In the rows, zero is written as 128.
Rotation paths and how fast each direction turns (degrees each step)
Each turn is a multiple of 5 degrees from 10 to 175, or 0.
Each row of a path follows its step; steps can be skipped.

step 0: [131 122 131 130 128 135 126 124 124 122 129 129 128 131 127 123 127 128
 141 131 128 123 126 129 117 130 132 120 135 127 132 119 134 131 121 131
 118 131]
step 1: [133 132 121 133 121 125 121 126 125 125 128 132 130 132 124 123 132 134
 131 126 130 123 131 133 127 128 117 134 126 125 131 142 123 135 130 123
 126 121]
step 2: [122 137 133 118 125 125 132 133 130 129 125 126 122 132 125 133 133 126
 137 136 126 130 125 126 124 127 126 136 135 137 132 129 137 129 130 128
 132 133]
step 3: [131 125 129 124 129 139 130 111 119 119 128 125 130 127 127 129 129 133
 125 131 122 136 132 133 131 128 135 125 128 128 130 135 129 132 133 128
 126 132]
step 5: [131 129 129 126 132 122 137 134 124 126 127 124 123 122 130 125 124 127
 134 127 132 134 122 126 136 121 131 127 132 130 130 129 138 131 133 131
 114 124]
step 14: [121 134 127 122 129 122 123 129 136 131 127 131 128 131 118 127 129 131
 121 135 124 122 122 138 124 122 122 134 124 134 123 133 120 129 125 127
 132 134]
step 15: [121 131 133 125 126 129 134 120 123 136 129 127 128 127 125 126 134 123
 125 127 120 131 131 113 126 123 133 124 131 134 127 133 135 124 135 132
 124 134]
step 17: [137 135 128 131 128 123 132 131 130 146 128 128 129 128 126 125 120 126
 130 132 124 129 125 130 125 121 120 124 133 130 126 130 126 130 120 128
 118 123]
step 23: [138 130 128 129 131 125 137 126 129 131 129 129 131 126 139 129 118 138
 128 128 129 127 126 129 121 131 129 123 135 123 128 120 135 130 133 127
 123 119]
[128 130 130 126 129 130 128 130 129 129 127 128 127 127 127 126 127 127
 126 127 128 126 125 130 130 128 124 127 130 129 131 129 129 126 131 132
 130 126] : 115
[128 131 127 128 126 127 129 130 128 126 128 127 127 129 131 128 129 129
 127 127 130 127 129 126 130 129 130 130 126 130 133 129 129 124 124 129
 127 129] : 130
[126 126 126 129 131 128 129 128 132 126 129 131 129 126 127 127 125 126
 129 131 126 126 128 128 129 131 127 131 127 127 129 129 130 127 128 128
 128 131] : 175

step 1: [134 131 126 128 129 132 131 134 123 123 137 126 121 125 137 118 130 119
 121 126 123 116 126 132 135 129 128 127 123 127 129 117 123 128 117 129
 136 131]
step 4: [131 135 131 120 123 128 125 134 133 121 134 123 124 127 141 133 120 124
 122 124 126 125 133 129 134 129 135 129 123 122 134 132 116 134 131 138
 131 130]
step 5: [133 138 123 123 134 114 125 135 133 135 133 124 123 128 132 137 126 127
 127 129 126 115 133 130 131 129 118 127 130 125 134 131 124 127 129 122
 136 124]
step 7: [119 136 128 125 128 120 133 134 133 126 128 118 126 123 143 129 124 127
 125 130 132 124 123 126 132 127 127 126 124 122 122 135 130 127 112 133
 129 132]
step 8: [122 129 117 137 136 115 128 127 136 124 125 125 128 134 132 135 117 128
 120 132 132 129 137 134 130 131 127 117 131 125 129 130 125 130 125 134
 133 123]
step 13: [135 126 124 131 133 133 126 138 128 128 133 130 133 124 147 127 122 133
 124 123 123 129 118 126 131 128 136 133 127 118 130 125 128 130 124 132
 137 126]
step 18: [131 135 123 137 122 124 133 127 140 132 127 123 121 120 124 132 128 129
 124 122 130 141 125 121 127 127 132 128 126 126 122 120 127 122 120 120
 126 127]
step 19: [132 130 128 134 132 130 129 132 129 123 120 126 131 126 134 136 129 124
 125 120 134 123 129 121 124 122 137 121 127 119 113 125 132 129 116 131
 125 127]
step 22: [135 130 128 122 119 131 125 132 131 121 121 134 130 123 132 131 129 129
 122 124 127 126 124 128 132 139 141 128 130 116 127 120 138 130 124 121
 129 121]
[129 131 125 129 127 128 127 126 125 126 128 130 130 127 127 124 128 127
 130 129 125 127 128 128 129 130 131 129 127 128 125 125 129 127 130 130
 130 127] : 35
[128 130 126 129 125 125 124 128 127 129 130 126 127 129 130 126 125 129
 129 126 127 127 128 130 127 129 125 129 128 131 129 130 127 131 124 130
 128 128] : 10
[131 129 128 129 131 125 128 128 128 127 128 131 131 129 130 130 130 130
 129 128 132 125 129 131 128 130 127 128 131 128 128 129 130 129 129 128
 126 126] : 125
[130 129 129 130 124 127 130 130 126 130 127 127 128 130 125 126 128 133
 129 126 128 126 125 129 130 127 129 128 128 126 129 127 129 126 127 124
 128 127] : 90
[127 130 128 130 125 129 131 127 130 130 127 130 125 127 128 128 129 125
 127 130 129 129 129 132 129 132 131 129 131 129 130 129 128 130 128 126
 128 127] : 175
